Each row is where one point has got to under a steady rotation. How many steps took it there?
The counts run from 0 to 590.
[124 150 115 143 113 130 156  95 104 160 165 133 159 105 179 164 100 167
 143 158 162 105 170 133  99 109 117 125 114  99 150  85 161 127 186  97
 150 126  99 119 137 105 127  73 139 146] : 584
[166 124 156 104 116 140 106  97 105 141 129 118 125 115 173 122  70  88
  96 117 167 113 145 139  90  97 173 125 119 131 153 128 129  85 117  94
 131 117 113  83 164 100 105 103 101  96] : 53
[162 129 122 137  88  97  92  93  83 116 131 134 111  95 169 144  63 140
 117 159 135 138 114 164 138 132 148 117 122 109 165  85 114  82 136 130
 121 129 162  94 123 116 117 135  91 148] : 299
[187 137 103 101 108 106 101 146  96  98 138 144 121  91 149 122  79 120
 106 125 172 120 133 143  96  97 120 115 165  90 158 124 116  87 157 133
 145 133 118  64 132  80 124 135 131 115] : 212
[147 145 112 139  96 116 146 100 103 139 181  97 101  97 155  98 122 158
 123 115 124 146 161 148  99  99 100 138 118  96 145 126 163  87 170 109
 159 124  81  82 177  97 127  77 116 113] : 25
[149 145 141 160  59 143 136 118  88 131 111 131 125 104 148 148 108 174
 107 125 165 160 181 135 129  89  88 124 137 114 164 121 121 107 182 100
 129 153 128  93 148  99 122  98 107  76] : 22
[144 136 155 116 147 111 161 100  98 148 133 128 120  92 161 141 111 167
 143 111 172 118 135 162 129 149 100 100  80 110 146 104 150 111 154 139
 143 119 123  67 153 142 153  70 112 182] : 435
[170 113 153 120 129 134 147 107  64 158 154 127 131 120 173 122 100 140
  94 108 134 100 153  99 111  97 129  91 125 151 178 127 124 105 137 121
 135 145 118  85 139 126 155  45 115 142] : 422
[126 140 131 145 104  95 121  87 123 129 131 125 126 100 194 155  84 148
 149 138 155 158 102 163 161 119  97 138  91 129 166 100 174 119 169  95
 153 125 156  95 136  80 114 114 142 114] : 238
[164 130 125 115 137  91 114  91  99 162 135 107 139 104 211 113 105 149
 117 143 173  90 125 132 101 137 157 136  84 107 158  83 169 108 148 139
 143 111 109 107 148 111 115 101 128 133] : 495
[107 155 106 107  85 151 120 102 108 127 147 131 138  88 163 160 109 138
 152 162 161  98 169 163 126  99 155 115 109  71 149 117 153 125 192 144
 151 107 112 112 138 132 102  69 135 143] : 136
[144 127 135 131  78 119 132 135  87  90 137 141 129 131 153 133  78  90
  78 126 158 122 140 160 146 116 115 110 122 129 159 147 152  79 154 144
 122 132 152  53 103 140 109  98 116  94] : 311
[158 145 119 129 133  98 114 116  78 128 160 146 126 121 195 119  98 149
 114 110 135 101 143 123 104  82 123 117 157 113 123 136 176  74 136 127
 141 103  96  64 124  85 119 119  93 125] : 413
[163 146 141 118 125 138 148 171 126 157 146 126  77  98 163 122  87 108
 103 128 170 126 135 144  88 122 111 109 117 104 175 121 155 101 155 136
 157 187 106  89 170 108 132 102 141 106] : 120
[147 136 148 125 113 113  95  84  94 170 137 134  92 126 177  98 111 137
 143 115 140 152 164 172 138 111 124 147 122 111 149 130 143  87 120 166
 114 123 133  81 124 124 155  54 112 117] : 266
[130 148 138 159  74 102 119 139  93 150 108 149 121  98 168 159 116 133
 131 149 181 129 173 142 151 138  92 107 145 101 147 113 140  87 152 158
 119 166 163  66 120 142 134 102 110 143] : 109
[157 150 145 106  99 148  94 120  89  96  79 161 125 115 158 137  93  69
 102 122 175 106 169 155 153 123 125  80 130 107 145 132 115  92 162 164
 125 127 129  70 123 134 111  76 114 141] : 203
[163 174 130 122 109 144 105 128  94 105 133 105 135 115 183 125  98 113
 112 154 158 103 146 139 146 148 110 135 118  86 150  99 158 103 178 135
 153  98 106  98 159  97  76 127 104 116] : 43
[125 139 123 127  75 131 136 122 107 130 152 118  83 115 154 109 115 118
 117 143 130 150 141 148 163 156 110 133  94  89 185 126 176  89 181 149
 149 155 116 115 148 120 105  81 113  81] : 30
[119 147 110 122  75 125 117 124 112 143 120 120 124 123 166 116 121  91
 109 132 160 112 191 151 111 108 107 135 110 111 131 118 137 101 183 168
 138 161 119  61 134 144 113  79 154 113] : 464
[168 121 155 130 136 137 138  98  78 155 119 140 128 127 178 130 107 132
  92 106 129 103 147 113 121  80 113  91 110 148 170 112 126 103 164 109
 137 150 124  94 110 127 152  41 128 120] : 423
[115 135 153 134  95 108 148 161  91 133 145 129 106 116 183 153  87 116
  82 152 167  91 147 148 117 137 133 106 126 137 140 115 155  85 154 134
 130 169 139  58 144 161 110 109 109 133] : 309
[139 152 134 115 126 117 128 146 104 145 140 109  74  96 200 122  82 168
 121 149 166 143 165 150  87 133 108 136 138 103 140  88 137 108 146 138
 124 166 102  93 177 109 132 136 133 116] : 368
[142 147 141 160 116 114 129 138  88 151 126 144 139  96 176 161  98  95
 143 122 161 135 185 125 154 150 126 119 129 110 149 114 159 113 166  67
 143 155  82  86 153 103 109 105  98 112] : 350
[106 158 121 176  80 112 109 115  97 146 111 151 118  78 177 154 107 136
 148 163 172 150 180 147 120 109 130 117 159 121 136  92 129  96 164 112
 115 178 132 102 148 124 136  99 116 145] : 457
[173 139 127 106  94 126 100 103  80 104 107 167 116  98 166 136  80  81
 126 122 141 121 152 147 146 124 117  93 123 101 134 125 122  89 158 160
 133 120 140  76 123 123 128  94  93 164] : 204
[154 150 169 122 109 158 136  96 104 117 103 126 129 119 166 119  94 161
  81 114 143 128 172 152 147 120 101  95  81 105 143 106 121  90 188  99
 123 104  94 107 151 108 100  81  90 126] : 283
[157 169 104 150  90 132 109 110  93  97 146 156 147  98 139 147  94  56
 129 142 137 104 162 135 125 108 114  87 154 104 157 123 141 103 176 115
 154 142 127  96 135 109 105 102 107 141] : 552
[169 142 129 134 138  95 144  71  97 141 142 110  96  84 156 124 125 150
 129 121 128 116 113 147  79  96 122 102  85 102 147  96 128  93 178 112
 148 153 136  90 166  99 154 119  96 153] : 535
[158 100 129 116  80 116 135 159 108 139 146 129 104  90 175 129  80 167
  79 114 162 155 124 148 139 103 128 115 127 149 176 112 129  74 120 124
 134 146 128  82 154 129 150  88 134 115] : 220
[144 128 119 116  81  88 120  85 101 143 103 140  99 102 169 107 106 165
 130 120 150 165 149 135 117 109  81 155  98 111 138 134 128  95 175 172
 126 159 134  88 114 111 136  99 123 108] : 17
[145 156 118 120 114  88 159 114  50 101 123 124  94 102 147 111 110 131
 129 120 151 118 123 125 137 152 155  89 120 129 178 135 177  96 138 111
 128 128 111  68 161 123 113  96  85 152] : 92
[152 128 115 111 123  83  86 110 117 154 168 149  95 110 181 114  88 127
 101 144 168 108 129 165  83 111 162 139 126  92 160 124 156  84 142 166
 122 137 112 102  97  85 116 122 116  89] : 58
[158 152 102 128  62 106 109  90  70  85  91 155 142 100 143 116  89 126
 122 138 168 156 162 111 144 127 110 128 125 109 153 118 122 102 163 133
 126 132 132  99 127 104 124  98  99 157] : 452
[139 138 161 131 124 120 118  90  95 194 150 134  80 115 180 125 106 137
 149 131 149 143 163 162 121 112 114 135 133 117 163 128 135  97 108 155
 119 138 148  85 140 117 159  56 114 142] : 267
[160 164  97 123 133  95 111 119 135 131 135 137 121  92 177 111 117  68
 128 138 182 111 128 174  93 123 134 116 129  96 161  99 154  79 156 159
 144 142 127  82 136 107 146  95 154 136] : 555
[138 119 122 140  75 150 146 121  83 112 158 143 144 109 164 168  73 128
  98 132 109 126 174 121 121  67 110  97 123 121 137 128 129  96 168  98
 154 143 115  99 147 126 129  70 124 130] : 223
[127 153 131 154  85 108 148 105 108 126 118 133 145  93 159 130 134 135
  96 124 151 113 157 136 131 142 112  89  86 116 134  99 161  77 181 121
 141 131 121  94 167 154 119  70  85 166] : 544
[133 148  83 102 119  77 126  87 106  98 121 148  91  82 150 121 115 108
 139 127 158 126 123 166 121 138 136 118  88  86 152 124 157  96 208 120
 140 149  92  94 123  94 119 122 129 126] : 446
[174 142 118 105 104 126 122 104 139 135 124 144 112  94 158 106  87 157
 105 129 182 154 127 147 112 100 104 114  86  93 171 113 132  92 149 167
 141 124 125 141 156 109 157  63 136 131] : 126
[151 139 165 117 117 143 170 107  59 132  99 105  90 115 150 137 104 150
 101 138 140 112 141 119 126 114 127  82 101 131 175 118 118 116 158 123
 112 171 154  81 160 142 123  91 101 138] : 530
[148 129 142 116  92 133 104 108  85 132 141 133  91  93 183 138  46 103
 120 146 131 136 130 134 129 119 159 129 127 104 159 125 139  92 106 121
 143 114 151  91 159  99  85 127  71 131] : 51
[112 155 149 132 116 113 150  96  96 130 145 149 150 138 177 136  69 127
  99 135 182 115 182 134 103 143 126 134 112 125 111 116 182 111 140 133
 120 116 114  87 135 141 106  65 101 154] : 155
